One vector is turned by the same rotation once a step. Each row is the vector after some number of steps, and that number follows the row.
The counts run from 0 to 246.
-1; -22; -2; 10; -7; -5; 12; -31; 24; -25; 41; -19; -27; 10; 23; -9; 4; -27; 46; 19; 44; 13; -2; 16; -26; -9; 36; -15; -10; -1; -11; 1; 8; -2 | 210
37; 8; -13; -10; 20; -15; -10; -22; 5; -15; 15; 11; -21; 6; 22; 19; 13; -32; 36; -6; 34; 5; -10; 2; 0; 2; -5; -40; 0; -50; -9; -8; 23; 5 | 7
38; 35; -22; -8; 4; 16; 1; -19; 33; -21; 32; 5; 20; 18; -6; 14; -8; -31; -22; -21; 26; 47; -4; -5; -14; 28; -14; -23; -27; -17; 12; 0; 3; 0 | 170
-7; -37; 16; -11; 21; -25; 11; 24; -14; 11; 9; 0; -22; 31; 25; -30; 22; 23; 39; 15; 6; 4; 20; -4; -3; -7; -6; 12; 25; -16; -32; 39; -14; -13 | 63
15; -21; 37; -26; 23; -8; 14; -12; 14; -13; 9; -5; -32; 24; -14; -10; 30; -48; -22; 12; 3; 19; -7; 33; 5; -6; -11; 9; 1; -7; -15; -19; 1; -43 | 31
4; -10; 10; -29; -2; 32; -4; -67; 7; -39; 8; 2; 3; 38; -5; -29; -1; -25; -6; 26; 8; 20; 30; -3; -21; -14; -6; 7; -7; -40; 3; 14; 1; 7 | 206
5; -21; -10; 9; 17; -33; -1; -20; -14; 21; -1; 6; -18; -25; 34; 6; -4; -29; 21; 23; -4; 22; 24; 14; 17; -15; -5; -35; -14; -51; -14; 4; 1; 18 | 9
23; 37; 12; 30; -16; 1; -3; -4; 15; 2; 3; 4; -1; 3; 42; -7; -23; 2; 11; 32; 2; 0; 22; 7; 0; 37; 30; -41; 2; 18; 17; 32; -12; -21 | 146
42; -8; -1; 15; -9; -18; -2; -36; 16; -9; 39; 12; -1; 4; 14; 21; 6; -13; 24; 10; 11; -2; 25; -8; -1; -43; -1; 9; -7; -31; -20; 7; -45; 14 | 202
-12; -26; 7; 18; 37; 4; 8; 34; 10; 6; 23; -17; -8; 10; 20; -5; 21; -1; 17; 49; 14; 10; 46; -24; 18; -14; 0; 19; -25; -14; -7; -27; 2; -6 | 55
5; -5; -37; 0; 13; -25; 17; 18; 5; 2; -20; 42; 22; -3; -1; 22; 1; 12; -30; -5; 3; 17; 17; 1; 9; 26; -36; 38; -9; 41; -29; -13; -2; 5 | 104
20; 31; -19; -21; 21; 18; -19; 3; 8; 9; -21; 28; 20; 33; 14; 2; -31; 27; 26; 43; 2; -3; 16; 17; 0; 28; -24; 8; 5; 11; -20; 20; 15; 15 | 107
-9; -21; 29; 16; -11; -10; -1; -55; 9; -23; 22; -4; -23; 12; 35; -11; 7; -21; 49; 31; 14; 8; 13; 5; -10; -23; 40; -11; 4; -8; -21; 16; -3; -10 | 211
24; -7; 9; -35; 7; -2; -3; 5; -5; -39; 14; 8; -3; 38; 21; 11; 4; -24; 11; 10; 42; 5; -12; 8; -35; -12; -15; -2; -8; -2; -32; -56; 13; 14 | 235
-35; -46; -13; -24; 46; 4; -3; 32; -2; -20; 1; 11; -3; 16; -2; -8; 17; -24; 2; -3; 41; 18; 16; -4; -5; 14; -18; 46; -15; -12; -21; 17; -23; -3 | 59
30; 18; -23; -13; -12; -10; 4; 10; -1; 10; -24; 11; 2; 14; 20; -7; -21; -5; -33; 2; 32; 5; 11; 23; -18; 40; -23; -17; 0; 14; 0; 46; -55; 6 | 143
14; -20; 10; -30; 14; -18; -9; -35; -11; -11; -10; 23; -23; 16; 0; 24; -3; -70; -11; 6; 8; 10; -14; 25; -10; -14; -23; -13; 9; -5; -8; 26; -16; -1 | 13
3; -12; 11; -11; 18; -6; -30; 10; -19; 6; 2; 7; 2; 8; 35; 12; -12; -15; 43; 41; 26; -4; 10; 3; -13; -29; 0; -3; -23; -26; -47; -21; -19; 32 | 237
-20; -30; 20; 17; 23; -29; 16; 24; 16; -41; 7; 28; -15; 24; 8; 11; 19; -29; 18; 10; 7; 4; 17; -15; 2; 6; 3; 29; 22; 34; -13; -7; 20; -42 | 66
-40; -37; -7; -20; 50; 15; -1; 36; 2; -16; 1; -9; -7; 32; -3; -18; 4; -26; 11; 10; 41; 23; 16; -1; -15; 28; -5; 17; -13; -8; -9; 1; 10; -7 | 60
20; 35; -8; -2; 0; 5; -20; -35; 10; 19; 10; -9; 26; 15; 27; -6; -27; -16; 28; 3; 9; 37; 4; -3; 2; 9; -11; -33; -22; -41; -7; 38; -12; 21 | 172
-16; -31; 35; 7; -6; -25; 12; -57; 0; -9; -1; -12; -15; -2; 32; -16; 4; -13; 20; 29; -6; 16; 25; -10; -10; -37; 19; 4; 2; -20; -25; 22; -20; -15 | 212
9; 10; 2; 45; -8; -21; 16; -20; 43; 4; 27; -15; 3; -12; -6; 32; -8; -24; 5; 5; 11; 34; 16; -1; 10; 1; 26; 2; -49; -24; -8; -15; -28; -15 | 184
19; 13; -26; -15; 14; -1; -5; 14; -3; 34; -15; 18; 6; 16; 19; -10; -25; 46; 13; 42; -1; 0; 29; 24; 16; 22; -22; 1; -10; 17; -15; 25; -5; 26 | 108
5; 1; 40; -1; 11; -8; 2; -51; 12; -33; -2; 28; -17; -10; 14; 24; 11; -33; -3; 20; -7; 13; 11; -35; 16; -4; 23; -25; -8; -31; 7; -8; 9; -29 | 2
-5; -48; 8; 3; 0; -38; 9; 4; 12; -21; 35; -5; -20; -6; 30; 13; 8; -15; 30; 5; 26; 17; -2; 4; -23; -28; 15; -24; -20; 26; -24; -21; 9; -3 | 229
33; 2; -19; -29; 21; -15; 12; -16; 9; -24; 16; 4; -28; 8; 9; 14; 23; -26; -1; -17; 39; 15; -7; 1; -9; 15; -9; -44; -14; -45; -8; -29; 17; 5 | 6
36; 32; -6; 26; -22; -9; 1; -18; 2; -14; 32; 26; 9; -15; 29; -12; 14; -2; 18; -29; 17; 20; 29; 24; 22; 40; 4; -22; 15; -23; 1; 8; -11; -8 | 156
14; -5; -27; 0; -8; 3; 6; 24; 21; 16; 30; 32; -14; -2; 3; -4; 7; 28; 2; 27; 13; 5; 31; 37; 25; 33; -3; 0; -13; 63; -3; 4; -4; 6 | 110
-27; -57; 7; -17; 20; 6; -6; -15; 5; -47; -2; 8; -9; 13; 4; 7; -22; -39; -5; 14; 11; 30; 20; 18; -28; -3; 6; -8; -29; -15; -9; -17; 20; 8 | 224
32; 39; -5; -29; 5; 2; 8; -6; 26; -4; -5; 11; 1; 26; 17; -15; 15; 54; -15; 12; 28; 9; -8; 1; -3; 35; -5; -1; 0; 42; -15; 16; 19; -26 | 116
-2; 5; 20; -12; 36; 11; -9; -28; 14; -20; 16; 8; -3; -7; 8; 28; 26; -59; -15; 18; 15; 24; 6; -21; 4; -14; -7; -4; -35; -15; 5; -30; 23; -17 | 21
0; -11; 23; 13; 5; -23; 8; -31; 26; -23; 11; 16; -36; -24; 7; 37; 15; -39; 6; 7; 13; 6; 12; -10; 10; 9; 34; -37; -31; -11; 3; -17; 6; -31 | 1
2; 1; 29; -14; 17; -21; 11; 9; -7; 11; 8; 12; 4; 34; 36; -12; 32; 33; 43; 33; -14; -1; 26; -15; 10; -1; -3; 6; 24; 41; -21; 18; 14; -4 | 82
14; -8; 5; -45; 42; -5; -6; -11; -13; 22; -4; -25; -11; 9; 13; -9; 31; -11; -7; 4; 25; 33; 3; 15; 0; -16; -38; -5; -31; -51; -21; 0; -20; 8 | 24
15; -45; 17; -46; 6; -24; -6; -13; -14; -16; 7; -6; -23; 23; 26; -17; 1; 19; 26; -1; 9; 16; -2; 16; -27; -33; -6; -32; -7; -14; -32; 27; -18; 8 | 227
-8; -14; -3; -3; -1; 30; 4; -52; 20; -40; 18; -2; 7; 20; -5; -9; -6; -44; -7; 35; 11; 22; 35; -6; -9; -12; 6; 12; -25; -28; 14; -17; 15; 10 | 205
3; 12; -39; -6; 23; -2; 7; 19; 18; -12; -13; 40; 19; 18; 0; 22; -14; -2; -24; 7; 22; 13; 7; 13; 5; 41; -28; 28; -11; 43; -18; -24; 30; 3 | 105
14; -18; 12; -35; 14; -15; 17; 2; -2; -29; 7; -3; 2; 30; 15; 2; 12; -14; -24; 4; 27; 20; -3; 3; -34; -15; -22; 1; -25; 0; -29; -55; 7; 12 | 234
5; -49; -12; -3; 19; -26; 16; 34; 10; 13; 46; -8; -31; 2; 3; -16; 20; -22; 22; 21; 36; 25; -4; 25; 3; -24; -11; 7; -3; 5; -17; -2; 6; -11 | 45
-14; 0; 15; -9; 21; -6; 15; 26; 1; 2; 13; -4; -1; 40; 39; -9; 12; 23; 48; 36; 4; 14; 12; -11; -3; 18; 9; -18; 10; 48; -11; 7; 34; -10 | 81
18; 1; -9; -2; 22; -28; -13; -28; -10; 3; 2; 13; -17; -14; 35; 18; -3; -31; 43; 15; 13; 12; 0; 2; 14; -14; -3; -37; 4; -59; -17; 14; 3; 20 | 8
44; 8; 39; -25; 17; -16; 3; -28; 8; 5; 29; -11; -39; 23; 18; 6; 15; -15; 20; 37; -7; 1; 4; 7; 2; -29; -4; -47; -9; -9; -2; -5; 1; -15 | 17
9; -50; 12; -9; 5; -9; -19; -20; -5; -41; 16; 37; -10; -4; 9; 15; 6; -28; 14; -2; 2; -3; 35; 16; -10; -30; -7; 22; -5; -29; -30; 1; -36; 20 | 222
17; -30; 13; -10; -7; -21; 21; -30; -9; -9; 17; 19; -32; -4; -1; -9; 25; -51; -13; 12; -4; 30; 27; 34; 11; -2; -11; -16; -4; -17; 2; -23; 21; -2 | 11
44; 9; -6; 0; -5; -10; 28; -37; 27; -6; 36; -30; -16; 47; 12; 0; -6; 12; 2; 26; 5; 12; 8; -2; -14; -25; 6; -22; -18; -28; -2; -31; 13; 3 | 200
-8; -28; 5; -18; 41; -23; 24; 43; 1; -6; -25; -6; 7; 48; 8; 5; -1; 16; -17; 20; -1; 13; 21; -27; -8; -6; -32; 20; -6; -8; -23; -9; -5; -6 | 69
-34; -24; 8; 7; 32; 1; -24; 14; -4; 13; -15; 45; 9; -6; 7; 19; 0; 6; 32; 25; -15; 13; 48; 8; 22; 27; 3; 27; -12; 28; -27; 27; -15; 8 | 93
9; -15; 3; -8; 26; -15; -9; -22; 7; -27; -17; -11; -2; 30; 32; 24; -18; -8; 26; 6; 25; -3; -4; -13; -38; -23; 5; 4; -5; -52; -42; -8; -28; 6 | 217
20; 28; 28; 18; -20; -14; 1; -19; 7; 11; -2; 9; 7; -7; 43; -9; -9; 15; -1; 24; -15; 4; 35; -1; 10; 19; 16; -28; -2; 9; 9; 41; -42; -26 | 147
